In the data rows, the value 50 means zero.
Some points, each followed by its number:
[46 60 28 23 60 66 62 52 22 46 72 46 64 60 60 63 27 81 68 60 58 44 44 57 60] 0
[30 71 74 55 67 40 37 23 71 43 26 24 48 50 74 59 49 29 34 19 34 43 84 46 46] 1
[60 65 41 59 65 54 51 39 61 53 40 48 40 57 47 69 53 49 43 64 37 48 53 58 43] 2
[49 42 64 61 54 53 42 51 65 57 43 38 57 53 47 39 69 42 46 42 43 68 63 51 64] 3
[57 67 66 58 50 47 37 37 56 70 27 39 42 53 60 63 59 38 43 49 60 46 51 65 49] 4
[43 64 46 27 60 30 45 72 32 63 66 50 61 27 42 40 49 63 36 62 67 41 30 40 59] 5
[73 71 39 61 39 65 46 46 53 71 30 39 52 70 30 72 61 42 19 62 72 23 37 91 20] 6
[76 35 45 65 46 65 43 48 53 50 37 52 48 73 22 38 61 33 59 56 51 69 47 69 29] 7
[59 32 59 70 38 69 39 51 56 73 38 39 68 59 31 59 81 36 39 56 72 69 60 69 48] 8
[67 28 49 53 30 41 51 58 52 40 54 59 57 61 38 30 56 43 52 53 57 81 44 47 54] 9
[72 58 45 58 41 59 56 48 57 49 44 59 46 58 51 61 47 47 49 61 45 51 41 61 22] 10
[44 63 29 27 72 64 54 51 24 44 72 42 63 51 55 52 43 67 50 59 63 57 48 55 56] 11
[78 17 45 66 40 68 36 49 50 51 47 49 72 85 14 38 69 30 36 58 64 79 57 70 40] 12
[58 69 60 52 43 42 40 48 44 84 34 40 53 37 50 66 72 43 13 52 74 33 41 73 46] 13
[61 54 54 41 35 19 49 72 45 59 59 58 40 36 42 48 51 58 46 53 67 48 45 47 53] 14
[60 44 51 53 31 48 75 39 51 38 47 62 35 60 71 54 34 63 63 44 37 42 52 54 50] 15
[57 70 65 56 53 43 43 40 55 71 35 41 40 52 56 66 61 42 36 59 55 51 57 61 52] 16
[36 60 73 61 60 53 43 27 71 44 28 26 52 23 68 52 63 37 39 15 52 54 77 46 47] 17
[63 62 45 51 26 52 58 55 54 58 47 53 41 57 58 58 50 52 23 60 51 27 36 71 39] 18
[50 61 42 30 51 38 51 75 36 57 66 45 57 41 45 50 37 69 39 62 63 34 35 46 57] 19
[40 56 30 25 53 64 64 50 25 48 75 48 62 62 60 65 27 82 71 60 55 44 46 55 66] 20
[57 71 64 56 50 43 38 31 58 63 29 41 39 60 65 63 50 31 43 51 44 41 50 63 53] 21
[56 44 55 50 28 30 60 56 48 42 51 63 31 52 61 41 42 52 68 40 50 60 51 47 53] 22
[39 61 53 20 71 36 34 66 21 49 69 50 72 27 55 38 37 63 45 57 70 40 34 37 57] 23
[44 61 45 30 61 30 46 73 33 63 68 48 60 28 43 40 50 65 34 63 65 38 28 39 60] 24
[60 61 38 63 60 61 53 49 60 59 44 51 36 56 58 65 58 42 46 67 43 40 41 65 30] 25
[32 44 42 48 51 66 62 50 41 48 53 50 27 50 48 75 51 78 74 42 46 44 47 53 64] 26
[44 53 46 40 44 37 53 75 42 73 67 43 36 46 51 48 45 68 37 64 65 33 40 52 71] 27
[41 55 45 33 61 45 39 68 32 60 71 49 66 44 64 32 44 64 50 55 52 52 37 49 66] 28
[60 48 41 67 50 48 63 45 56 37 30 73 24 38 36 45 41 29 71 61 20 34 47 34 27] 29
[52 70 24 27 75 71 53 53 28 48 72 36 64 64 52 57 43 67 44 64 65 41 48 65 45] 30
[44 64 56 57 61 39 51 36 65 57 40 51 41 52 30 47 42 39 54 57 34 51 65 39 60] 31
[69 72 37 59 45 68 49 43 50 67 36 37 46 69 33 81 61 49 14 65 69 16 36 87 19] 32
[72 33 42 60 47 65 49 49 55 36 44 62 55 63 34 46 55 34 60 59 44 72 47 52 30] 33
[41 55 31 29 62 60 58 50 24 47 75 50 65 49 62 49 38 68 59 58 58 59 45 47 71] 34
[38 54 32 53 64 69 72 34 50 23 59 70 32 44 38 95 52 73 65 54 33 36 49 33 47] 35
[35 65 74 57 68 43 39 28 71 44 28 29 46 51 66 55 51 31 39 25 35 50 84 46 45] 36
[40 47 33 33 50 60 66 51 26 54 72 49 56 56 60 53 34 80 72 52 51 54 45 55 70] 37
[57 38 56 48 30 44 76 38 50 26 54 64 46 51 76 53 36 63 56 35 36 42 62 37 46] 38
[27 68 78 57 70 42 40 26 71 37 31 24 48 52 73 61 54 29 35 18 37 46 89 44 43] 39
[68 54 49 54 27 50 64 54 55 50 53 61 47 59 60 47 44 52 38 53 49 41 42 61 33] 40
[74 35 44 67 51 64 46 49 57 54 34 53 47 69 24 36 60 32 59 53 47 66 46 65 29] 41
[69 52 49 53 30 52 69 51 55 41 52 63 47 54 62 47 45 53 47 50 41 43 49 57 32] 42
[30 62 73 55 70 46 47 32 70 37 38 32 45 45 46 57 53 37 41 27 43 54 91 39 46] 43
[34 52 40 51 63 77 69 38 46 27 48 61 18 39 37 91 51 78 79 40 45 38 45 40 43] 44
[34 49 46 52 45 56 73 39 45 35 46 56 18 52 50 82 37 77 84 38 43 39 51 44 56] 45
[45 55 44 64 70 55 55 38 65 38 48 53 54 50 48 65 52 46 45 63 32 67 67 40 57] 46
[39 71 73 56 64 42 40 26 67 48 29 29 45 46 71 60 55 34 37 23 42 47 81 46 48] 47
[68 75 46 58 40 64 44 40 53 69 32 36 50 66 34 79 56 48 22 61 70 22 42 83 29] 48
[29 48 77 61 59 57 45 32 69 42 18 24 42 38 44 51 63 31 71 11 66 64 61 37 44] 49
[34 58 51 31 50 16 36 67 42 53 70 58 68 30 61 42 49 48 35 48 66 43 28 24 60] 50
[48 59 25 35 58 69 53 56 31 57 70 43 61 64 56 52 47 69 50 63 55 48 45 67 59] 51
[49 45 53 42 52 44 34 66 39 61 62 49 72 43 59 23 60 51 54 54 58 67 31 43 68] 52
[58 24 62 60 31 50 44 62 53 67 48 48 51 61 53 37 70 44 48 57 50 69 41 61 65] 53
[45 50 43 30 56 49 38 67 36 54 73 44 66 59 61 39 34 65 57 57 52 46 33 52 64] 54
[65 48 43 67 45 45 63 42 56 41 26 74 21 39 31 41 40 25 76 61 20 31 48 35 24] 55
[44 57 58 60 67 53 53 29 69 34 33 46 37 51 29 56 51 39 60 47 37 62 63 37 48] 56
[59 66 49 62 64 50 47 37 64 59 37 47 46 57 46 64 53 45 40 62 38 50 57 59 47] 57
[61 42 50 62 40 48 67 42 57 29 45 76 49 48 46 43 39 35 66 58 27 53 57 31 33] 58
[60 46 41 69 46 48 65 42 59 36 33 73 31 40 40 47 43 32 72 62 19 37 50 31 27] 59
[41 60 51 20 65 37 31 69 28 49 69 51 74 33 58 44 33 61 45 55 66 35 28 33 56] 60
[53 46 48 49 31 38 66 49 47 48 56 61 29 53 65 53 37 66 64 45 47 48 52 52 61] 61
[63 36 52 50 30 44 78 41 53 23 53 69 47 55 72 44 34 57 57 40 35 44 62 35 39] 62
[49 55 36 59 54 57 60 53 60 47 56 57 50 45 71 63 54 54 43 64 38 49 41 45 44] 63
[45 57 71 57 54 45 25 36 67 51 27 39 51 47 64 41 46 28 57 30 41 57 56 52 55] 64
[70 31 48 53 26 40 73 50 49 24 55 74 53 64 56 25 37 40 57 53 37 55 57 34 34] 65
[39 57 66 59 56 52 54 35 65 42 36 43 33 51 35 49 44 38 66 40 44 57 66 35 53] 66
[64 26 56 72 37 75 39 51 52 73 36 44 71 60 29 51 86 29 37 58 74 69 54 78 42] 67
[66 27 47 53 30 43 52 53 48 40 57 58 57 65 35 30 56 42 50 56 55 82 43 47 52] 68
[51 62 45 29 51 37 45 71 37 54 66 45 60 44 44 47 37 66 40 61 60 37 34 47 54] 69
[50 57 44 61 63 49 59 34 60 33 34 66 32 43 38 61 46 45 64 57 20 49 52 36 44] 70
[61 10 54 60 33 52 33 58 54 62 50 48 64 69 41 29 71 39 42 55 50 77 44 62 67] 71
[42 60 51 60 70 45 50 35 68 46 42 53 38 50 32 50 48 41 55 57 26 58 69 41 59] 72
[35 32 36 39 41 52 43 65 35 73 70 48 52 59 55 39 51 70 55 53 47 51 46 69 73] 73
[72 63 41 60 43 58 55 44 55 56 33 53 37 63 42 63 47 41 45 62 49 32 41 67 18] 74
[25 66 77 54 71 43 39 25 72 39 28 22 46 50 75 58 51 29 35 15 39 46 89 44 41] 75
[51 71 27 26 77 69 54 54 28 44 69 35 64 63 50 58 43 66 41 62 66 42 45 65 43] 76
[31 67 76 56 69 46 38 27 75 40 26 24 48 50 71 58 52 31 36 17 40 47 86 41 43] 77
[70 35 45 58 32 49 71 48 52 23 49 75 51 55 48 36 39 32 64 57 30 52 56 34 24] 78
[64 37 50 53 23 35 60 58 48 37 55 67 45 59 51 31 46 44 59 51 52 67 50 44 42] 79
[34 49 36 67 73 59 65 41 64 27 52 68 47 42 47 63 55 42 50 65 21 49 63 29 47] 80
[42 40 33 45 44 58 47 59 35 68 68 46 51 58 60 35 56 66 47 54 47 56 48 72 71] 81
[32 63 71 56 69 48 41 30 71 43 29 24 51 49 71 55 55 31 41 21 43 49 78 44 43] 82
[53 49 44 55 57 75 61 41 52 37 45 60 34 42 50 75 56 65 73 48 45 54 42 45 39] 83
[45 58 54 61 73 46 55 28 68 36 38 54 38 48 25 59 53 42 54 56 30 60 65 40 51] 84
[44 58 47 34 47 23 48 72 44 59 66 50 55 35 49 48 49 60 26 58 65 43 32 35 59] 85
[45 55 48 38 42 29 53 75 44 71 67 42 37 42 53 48 46 67 30 63 67 34 42 46 68] 86
[57 63 41 52 43 61 53 44 54 47 52 56 37 44 58 73 50 58 47 59 43 39 36 59 42] 87
[39 46 66 62 65 59 27 43 69 40 42 32 52 37 32 39 60 38 50 21 55 71 67 50 59] 88
[58 37 54 49 32 46 77 41 51 24 56 66 47 50 77 53 36 62 56 38 39 45 60 39 45] 89
[43 53 49 39 45 31 55 76 43 75 67 39 31 41 51 49 48 71 31 64 68 30 43 53 70] 90
[51 50 25 61 62 62 62 51 57 39 57 61 55 43 64 63 49 48 53 68 34 52 46 39 38] 91
[38 51 26 68 73 60 64 46 62 36 50 64 23 34 48 59 60 39 56 67 21 36 58 35 34] 92
[36 55 72 59 70 52 26 36 71 39 35 27 51 39 56 41 55 33 48 15 50 63 72 48 54] 93
[62 36 51 50 30 44 78 42 50 26 54 68 47 56 73 41 34 55 58 42 35 45 62 35 40] 94
[38 61 50 29 58 30 40 64 32 54 69 57 69 29 59 42 45 58 47 54 63 44 32 31 63] 95
[70 34 43 61 47 64 50 50 54 42 46 61 54 65 36 47 52 37 60 58 45 73 47 54 30] 96
[66 42 43 61 36 46 70 44 53 32 38 74 37 48 45 34 41 31 70 56 26 49 48 32 27] 97
[28 68 78 56 72 43 38 23 71 36 29 21 47 46 75 61 53 29 34 16 35 43 90 43 41] 98
[35 71 74 55 67 39 38 25 71 45 26 28 46 48 72 62 52 28 36 22 37 45 82 47 45] 99
[65 24 52 71 48 72 36 53 58 67 41 42 70 63 29 49 79 31 41 60 66 75 53 70 47] 100
[22 46 78 61 62 59 47 32 69 35 23 21 37 31 42 51 67 37 64 5 69 65 74 34 41] 101
[63 47 51 61 52 58 49 51 61 66 45 45 44 72 44 40 59 34 54 59 50 61 55 60 40] 102
[49 68 29 26 75 63 45 57 30 46 70 38 66 59 56 55 39 68 43 65 61 43 43 61 48] 103
[68 36 53 70 36 68 45 51 52 67 35 49 54 57 37 47 74 32 48 62 61 68 54 73 34] 104
[60 51 40 64 49 52 62 44 58 40 39 70 35 44 50 50 43 35 65 60 27 41 47 38 27] 105
[71 37 46 53 22 43 76 49 51 28 54 74 52 59 63 26 34 37 52 54 30 42 59 37 27] 106
[59 49 57 63 57 59 40 41 61 55 39 42 52 64 28 39 57 33 57 51 46 72 65 56 58] 107
[61 16 53 61 30 50 40 57 51 57 54 51 58 68 36 28 69 41 46 54 51 79 42 55 61] 108
[72 30 42 64 46 67 43 51 52 45 43 57 59 70 27 43 63 35 53 58 52 75 46 61 31] 109
[70 33 44 55 25 40 76 48 48 26 53 75 54 63 59 27 33 38 59 52 33 49 58 32 28] 110
[59 67 65 60 40 45 37 38 49 87 28 38 42 35 48 69 75 39 18 46 77 37 50 77 49] 111
[34 52 72 61 59 58 41 33 69 45 22 28 46 50 54 47 52 29 70 24 55 62 58 38 44] 112
[45 51 51 42 41 32 54 75 46 73 65 41 33 43 54 50 46 71 31 63 69 29 43 51 69] 113
[37 70 72 57 63 39 35 26 71 47 26 29 48 54 74 60 47 29 39 27 34 42 79 47 46] 114
[37 42 77 64 45 62 47 35 70 55 26 27 55 3 58 49 75 46 46 8 73 59 58 51 51] 115
[51 29 40 48 37 55 46 60 44 66 64 53 45 60 61 36 51 64 48 53 38 56 46 68 64] 116
New points follow, each followed by the number of its nearest point above.
[39 45 79 64 41 55 50 35 67 55 27 27 51 0 62 51 77 45 44 9 74 55 58 49 50] 115
[33 65 74 56 71 47 46 29 69 39 35 32 43 41 49 60 57 38 38 27 46 56 89 40 48] 43
[43 61 45 31 50 24 45 73 42 57 68 52 59 36 49 48 47 62 29 58 66 43 32 35 59] 85
[72 43 50 62 28 39 70 47 53 40 35 69 28 62 44 27 42 31 74 51 34 50 50 42 24] 97
[59 44 43 64 62 64 51 49 63 59 44 52 42 56 40 46 66 42 52 57 42 65 57 56 40] 102
[48 64 59 56 55 44 50 44 64 58 42 51 35 55 39 51 41 38 59 61 37 47 64 41 53] 31
[29 62 73 60 73 47 56 34 73 34 42 36 43 41 35 60 56 40 39 28 41 57 95 37 47] 43
[45 61 37 56 69 71 70 33 54 27 50 63 22 39 41 86 54 62 61 57 30 36 45 38 33] 35
[62 49 55 63 54 56 42 41 61 58 37 43 50 68 32 40 55 34 57 56 43 71 66 59 55] 107
[49 25 49 60 43 60 39 54 53 65 51 46 48 58 52 42 70 53 50 52 42 66 44 67 68] 53
[26 53 76 59 65 57 46 31 72 31 31 24 38 37 46 51 61 34 58 9 58 63 82 35 43] 101
[25 64 76 57 73 46 46 29 71 36 35 32 44 43 49 59 55 35 38 21 41 53 94 37 46] 43
[43 52 43 31 57 52 38 67 33 54 70 47 68 54 59 38 36 68 60 57 52 45 34 52 64] 54
[39 43 79 65 43 58 49 33 72 55 23 24 54 0 64 52 80 46 46 7 75 57 60 51 46] 115
[74 43 48 64 49 57 51 46 58 53 30 58 33 63 34 30 53 31 71 52 42 60 43 61 21] 41
[58 11 54 62 33 52 33 60 53 64 52 46 63 69 39 29 74 39 42 58 50 77 46 62 68] 71
[47 69 68 57 58 44 42 35 63 57 31 33 40 47 67 65 56 36 40 32 51 51 68 54 53] 47
[35 42 45 51 43 63 56 53 49 55 51 51 32 50 53 66 55 72 66 43 41 46 46 61 66] 26
[76 17 45 68 45 72 30 50 53 53 45 48 74 75 10 45 74 29 37 57 66 76 53 69 39] 12
[76 20 41 67 45 75 32 50 53 54 46 47 74 72 11 44 75 29 39 58 66 78 54 72 40] 12
[76 22 40 69 46 73 34 51 56 57 40 50 67 76 11 41 76 27 43 59 66 75 52 73 37] 12
[69 53 46 58 31 57 59 54 54 59 45 53 50 68 54 46 56 51 35 57 53 45 42 70 35] 40
[36 71 73 54 60 38 34 24 69 51 22 33 49 55 71 53 42 25 48 32 29 42 70 44 51] 114
[39 37 39 36 32 44 65 47 41 42 74 60 59 60 69 70 21 73 63 45 46 51 54 41 74] 37
[43 46 71 65 53 58 16 47 65 53 31 37 62 31 51 40 63 36 52 19 63 68 44 57 60] 88
[55 64 39 53 36 56 53 50 54 59 48 51 39 53 59 71 51 58 28 62 47 28 33 71 46] 18
[40 35 40 37 31 43 63 46 39 41 73 62 61 62 69 69 20 77 63 44 46 52 53 41 74] 37
[38 63 50 22 73 37 36 66 25 55 70 48 68 32 54 34 46 61 42 57 67 48 37 40 57] 23
[43 61 37 55 66 68 69 36 56 30 53 63 22 43 42 79 52 59 63 58 34 38 49 38 35] 35
[65 53 58 42 31 22 48 73 46 60 56 56 33 38 33 46 51 59 47 54 69 46 47 50 52] 14
[50 52 66 60 55 51 42 40 67 53 36 36 56 56 65 40 61 42 46 36 36 63 65 52 56] 3
[60 19 50 60 32 52 43 59 53 54 54 52 59 68 36 27 67 41 45 54 52 78 42 60 60] 108
[28 64 73 57 74 47 54 33 70 34 41 37 43 43 36 59 56 39 39 30 43 51 92 38 47] 43
[63 66 47 57 33 53 52 50 55 63 37 47 39 60 55 64 54 53 24 61 54 27 35 73 43] 18
[77 23 40 67 48 73 33 48 54 57 38 46 67 76 10 42 76 29 42 55 65 74 50 75 36] 12
[62 45 44 63 39 46 73 42 55 30 46 76 49 54 54 40 44 40 57 61 23 44 59 29 40] 58
[36 53 44 29 59 41 36 71 29 62 71 51 66 39 61 28 48 63 52 54 55 51 34 47 65] 28
[46 62 69 59 56 44 36 30 65 57 18 35 50 66 67 48 41 23 63 44 38 49 49 47 47] 64
[40 60 54 30 45 13 36 69 41 52 70 60 65 30 58 43 48 48 39 49 68 44 33 25 62] 50
[48 60 57 59 57 42 50 39 68 58 39 51 42 55 34 45 44 39 56 57 33 55 65 40 56] 31
[27 57 36 49 62 78 79 32 42 22 56 64 11 37 29 99 48 86 81 42 43 27 44 31 45] 44
[56 65 42 53 36 56 55 49 52 60 50 51 37 54 61 71 51 57 30 62 48 25 33 69 44] 18
[49 61 40 51 48 64 55 42 51 48 53 52 32 50 56 83 50 68 52 56 47 35 37 60 50] 87
[43 56 46 36 48 26 53 70 46 61 71 51 53 37 53 47 43 66 29 62 68 41 33 40 64] 85
[29 65 74 56 75 45 51 31 69 34 40 37 44 42 37 60 58 38 39 29 43 54 90 38 49] 43
[47 60 53 34 41 10 39 69 42 53 68 58 63 30 56 44 51 48 43 48 65 50 38 30 58] 50
[32 57 37 49 60 74 74 34 44 28 56 62 18 39 35 99 47 83 75 45 45 29 47 36 47] 44
[28 65 75 57 72 43 47 28 71 37 37 32 44 43 49 61 53 35 41 25 39 53 93 42 43] 43
[60 48 47 42 31 28 60 68 45 61 62 55 42 45 47 44 46 66 46 57 66 51 47 50 58] 14
[31 57 65 55 59 58 56 37 61 41 36 46 26 49 44 61 42 49 73 40 46 47 59 39 52] 66
[73 42 48 63 47 57 49 47 59 50 31 56 34 65 34 33 55 30 69 52 41 60 42 59 22] 41
[67 25 46 70 57 74 34 48 58 58 44 45 68 67 18 49 76 30 40 59 58 81 57 67 50] 100
[30 55 45 53 65 80 71 29 49 21 45 53 19 37 43 97 53 79 76 38 46 29 45 36 42] 44
[39 57 54 34 49 18 36 68 43 54 67 58 65 35 61 41 50 47 38 50 63 51 32 26 62] 50
[40 34 38 42 37 50 39 67 37 74 67 44 50 62 55 34 52 67 50 54 44 44 44 74 75] 73
[34 58 54 29 50 11 35 72 41 53 71 59 67 27 60 42 48 47 33 50 64 42 32 21 62] 50
[58 13 59 63 36 48 29 61 52 67 52 46 63 68 41 29 76 38 44 53 52 73 44 64 68] 71
[43 52 42 32 55 52 39 67 35 55 71 44 64 56 61 39 39 66 54 58 50 49 31 55 64] 54
[55 46 49 67 66 60 46 41 68 54 36 50 53 54 34 47 64 42 50 61 37 74 63 53 53] 107
[56 39 64 56 25 43 56 59 48 66 50 54 37 50 57 45 62 53 53 58 54 60 48 57 56] 53
[62 36 49 52 20 25 62 53 45 32 57 68 50 49 40 33 41 42 64 49 60 70 49 37 48] 79
[40 55 45 41 47 43 56 50 44 41 63 59 55 46 69 49 39 61 58 44 48 49 43 41 62] 61
[53 42 47 50 28 43 77 38 47 42 47 61 26 63 72 57 30 67 70 40 33 40 52 48 58] 15
[36 50 35 28 59 56 60 52 22 47 72 57 66 43 64 48 29 75 66 54 58 54 40 44 69] 34
[25 49 41 48 57 71 72 40 41 34 51 55 16 45 35 94 49 85 81 43 46 36 46 42 57] 44
[48 36 70 65 60 63 12 46 66 51 36 35 59 30 41 34 63 35 50 18 64 71 35 62 59] 88
[72 42 46 57 22 44 75 50 54 32 51 72 50 60 62 30 36 42 50 51 33 41 56 43 26] 106
[46 60 27 26 60 68 59 52 25 46 73 44 63 57 61 61 27 78 64 61 61 43 42 55 57] 0
[74 69 40 62 39 67 46 45 51 70 31 39 53 69 30 73 61 46 18 62 72 22 38 90 20] 6
[75 20 42 68 46 73 33 52 52 59 41 48 66 76 11 40 77 27 41 56 64 75 50 73 39] 12
[33 52 22 51 65 71 69 43 49 26 67 68 39 39 49 90 49 67 60 62 34 40 46 31 45] 35
[66 30 44 51 27 40 62 50 48 28 58 70 52 61 49 30 41 41 60 54 49 73 47 39 45] 79
[46 56 44 35 47 26 50 69 45 61 66 50 48 37 49 49 46 66 28 63 66 40 34 38 62] 85
[39 40 39 39 45 50 43 66 34 68 71 46 56 59 57 34 48 72 54 53 48 47 39 64 70] 73
[39 52 45 32 58 41 39 69 35 59 73 50 64 41 62 26 46 67 54 52 55 50 33 45 69] 28
[33 50 34 67 74 56 62 44 66 30 57 67 52 46 51 63 54 44 46 66 25 52 64 29 50] 80
[41 55 33 63 69 60 68 43 62 34 52 64 21 42 48 71 55 44 59 61 24 38 52 38 38] 92
[28 59 74 56 75 47 56 34 74 34 46 39 40 40 27 61 57 40 37 30 43 57 97 34 48] 43
[37 61 73 61 58 48 44 31 73 45 29 26 51 25 66 54 62 37 39 16 52 53 75 46 44] 17
[66 37 58 54 27 38 49 68 50 55 49 61 40 62 46 33 58 43 52 51 49 52 49 55 40] 79
[47 62 61 59 60 42 46 36 65 55 40 48 41 56 30 43 42 34 58 54 32 55 67 41 59] 31
[58 64 43 54 36 55 52 53 53 58 47 57 40 49 60 65 49 55 30 64 46 32 34 65 38] 18
[62 32 45 52 36 55 54 58 47 51 58 60 46 62 61 34 48 55 53 50 37 64 48 58 48] 116
[32 60 46 28 53 18 46 65 39 48 76 60 72 28 66 43 43 51 28 55 62 44 28 19 65] 50
[41 54 53 55 58 69 62 44 56 44 47 49 23 45 46 75 55 56 69 45 49 49 54 46 42] 83
[40 52 39 68 75 55 61 39 63 33 48 65 37 41 38 57 56 40 50 64 20 49 65 36 49] 80
[59 68 43 55 32 55 55 53 55 61 45 48 38 56 59 67 51 54 23 62 51 23 31 72 42] 18
[75 43 48 66 49 59 47 48 59 50 31 57 39 66 33 36 57 31 65 55 42 63 45 59 28] 41
[51 76 63 55 56 49 41 31 65 58 31 32 50 58 67 70 50 35 33 40 43 37 63 58 45] 21
[79 18 43 68 38 65 39 50 51 48 48 49 68 86 15 39 68 29 40 59 62 77 56 68 37] 12
[58 37 55 62 53 65 36 42 62 53 41 38 56 68 29 48 63 32 55 50 53 75 60 57 56] 107
[63 19 57 59 31 52 47 60 53 56 51 54 56 72 43 27 65 42 45 56 46 74 45 60 52] 108
[58 68 59 56 51 47 44 38 62 61 36 43 41 67 47 61 45 42 45 56 46 49 63 57 46] 57
[36 50 76 61 45 51 45 38 66 55 26 30 50 9 64 55 70 43 43 13 65 55 64 48 50] 115
[45 58 33 55 67 72 71 42 50 33 55 64 22 43 44 82 54 64 66 58 30 37 44 41 41] 35
[76 18 44 66 46 74 32 52 51 54 43 48 72 77 11 43 75 28 39 58 66 77 50 72 41] 12
[27 56 47 49 61 74 69 37 50 30 52 57 21 39 38 89 48 73 75 40 50 37 48 36 46] 44
[59 38 56 63 52 68 38 44 59 52 42 37 53 69 30 50 66 36 55 52 54 75 58 58 55] 107
[39 47 44 37 56 46 42 69 33 66 70 48 60 45 61 26 48 64 52 52 48 51 37 52 70] 28
[76 11 46 70 40 73 25 51 53 57 44 42 78 76 6 44 77 28 29 55 74 77 53 73 45] 12
[38 57 74 60 65 52 27 36 70 42 31 26 51 39 62 40 55 34 48 13 50 61 68 53 52] 93
[42 52 43 33 55 51 36 68 34 57 70 45 65 57 58 38 36 64 54 57 52 44 32 53 62] 54
[62 54 51 49 20 44 49 64 43 58 53 55 33 39 32 36 44 58 42 57 68 36 46 71 46] 14
[36 55 41 54 66 74 72 37 48 27 45 59 13 42 36 91 53 75 80 41 43 34 42 38 41] 44
[60 46 49 64 70 63 44 36 65 43 39 47 45 63 21 48 61 41 50 51 39 72 62 58 53] 107
[58 62 43 53 40 59 56 44 54 49 53 54 37 49 61 73 47 60 47 58 46 39 39 61 45] 87
[40 53 27 65 74 59 64 44 64 35 50 65 24 38 50 65 58 38 58 66 24 35 58 35 36] 92
[42 61 70 58 61 43 30 31 70 50 27 35 48 50 65 43 46 28 53 29 34 53 65 48 54] 64
[65 43 55 49 22 25 52 62 46 41 53 64 41 48 45 31 49 42 67 45 60 64 45 41 45] 79
[36 53 70 60 57 55 43 30 69 49 17 26 49 48 53 49 54 27 73 28 58 61 55 41 40] 112
[40 56 45 39 46 33 51 55 46 43 68 62 62 45 68 56 39 58 47 49 51 48 43 36 62] 95
[42 54 63 60 57 52 52 37 66 46 32 45 38 50 34 49 48 39 67 44 43 61 66 37 52] 66
[50 54 48 58 62 70 61 43 57 36 38 57 22 42 51 71 57 60 77 48 40 49 41 46 35] 83
[36 39 40 33 40 45 61 49 38 40 73 60 65 55 70 62 20 75 63 46 45 53 47 38 75] 37
[66 74 35 58 44 69 52 46 52 67 38 40 49 67 38 82 61 53 13 65 67 19 36 84 21] 32
[35 59 54 29 52 14 36 69 39 50 70 61 69 28 61 43 46 49 32 53 65 43 27 20 64] 50
[43 60 48 33 49 22 50 71 42 58 68 53 56 36 52 47 49 60 25 57 64 45 31 33 61] 85
[73 34 47 58 34 54 66 47 52 26 49 71 54 61 47 33 44 34 60 56 33 58 56 40 26] 78
[40 50 42 35 40 54 62 58 29 45 67 59 56 48 61 48 27 74 72 51 54 52 39 50 66] 37
[78 17 44 68 40 69 34 51 52 52 46 45 73 79 10 39 71 29 34 57 69 78 58 71 40] 12
[36 47 33 32 47 61 63 53 27 52 73 52 58 57 61 51 31 78 71 53 53 53 42 53 70] 37
[28 63 74 57 75 46 54 34 73 35 43 36 41 42 31 62 57 41 40 30 43 58 94 37 50] 43
[66 75 52 57 42 53 39 38 53 70 28 37 51 65 45 75 58 42 17 57 67 23 44 81 30] 48
[72 63 47 59 42 54 53 46 56 55 32 57 28 60 41 57 45 38 51 60 46 31 41 64 15] 74
[39 55 68 56 55 52 54 38 64 48 37 45 34 52 40 50 46 41 64 41 43 55 68 39 54] 66
[73 44 48 67 46 57 49 50 57 54 28 58 33 63 36 32 53 34 71 56 41 59 42 60 23] 41
[42 52 43 31 57 48 38 67 33 57 71 45 64 55 59 39 35 66 52 57 53 46 36 53 63] 54
[38 50 78 63 50 57 48 30 71 50 28 25 52 5 64 50 73 44 44 10 66 55 67 50 46] 115
[54 58 33 59 66 63 60 52 61 49 55 54 50 50 64 71 56 55 42 68 44 49 45 49 36] 63
[70 25 50 66 49 75 28 46 57 61 40 40 72 70 13 48 75 28 40 53 71 75 57 68 51] 100
[41 48 76 64 52 56 38 36 71 51 28 27 53 10 59 44 69 41 48 8 65 59 63 52 50] 115
[47 36 67 63 61 62 15 49 65 43 39 36 60 36 30 33 63 37 51 20 61 73 46 58 62] 88
[31 54 41 51 61 72 69 32 46 25 47 60 16 41 37 95 46 82 80 42 42 31 42 38 47] 44
[65 27 47 71 54 73 37 49 58 59 41 43 68 67 23 49 77 31 40 60 57 79 57 67 52] 100
[56 53 61 43 27 13 44 67 44 50 58 59 48 33 47 40 53 46 58 45 68 58 45 38 53] 14
[39 32 37 42 41 53 44 67 36 72 70 47 50 58 57 36 52 71 53 52 47 49 47 68 74] 73
[78 12 47 69 43 75 26 51 56 57 44 40 80 78 8 43 77 25 30 58 74 77 56 73 45] 12
[52 56 55 37 35 12 40 67 41 53 63 59 53 32 52 42 51 47 49 47 67 56 40 35 56] 14
[74 28 43 64 44 67 43 53 53 43 48 56 61 77 23 43 62 32 52 57 49 75 50 59 31] 109
[59 53 59 61 57 54 44 39 62 59 38 48 40 57 34 50 51 38 56 56 45 66 64 54 55] 107
[63 59 44 56 31 53 53 52 51 63 45 49 45 63 54 58 54 54 23 58 55 28 34 73 41] 18
[49 65 30 27 68 60 44 61 30 48 70 42 67 61 57 50 36 66 47 63 57 45 42 60 54] 103
[31 65 74 58 73 45 47 28 70 41 39 34 44 46 50 59 54 34 39 27 43 52 89 41 46] 43
[44 54 42 30 59 52 36 71 32 53 71 47 68 56 61 38 32 65 54 57 53 45 31 50 61] 54
[56 61 65 59 39 43 34 41 51 79 33 39 35 31 42 65 71 42 34 41 74 50 55 75 55] 111
[64 52 54 43 30 23 52 68 45 60 58 57 35 40 38 44 50 59 50 54 67 52 48 50 50] 14
[59 22 61 60 29 52 52 58 51 62 50 51 52 67 52 36 71 47 46 59 49 69 44 60 58] 53
[29 48 30 67 74 60 66 47 63 30 59 67 49 44 57 66 51 43 47 68 22 51 61 26 47] 80
[52 70 59 44 51 43 42 51 42 68 44 43 58 33 58 59 60 46 24 52 65 43 38 60 49] 13
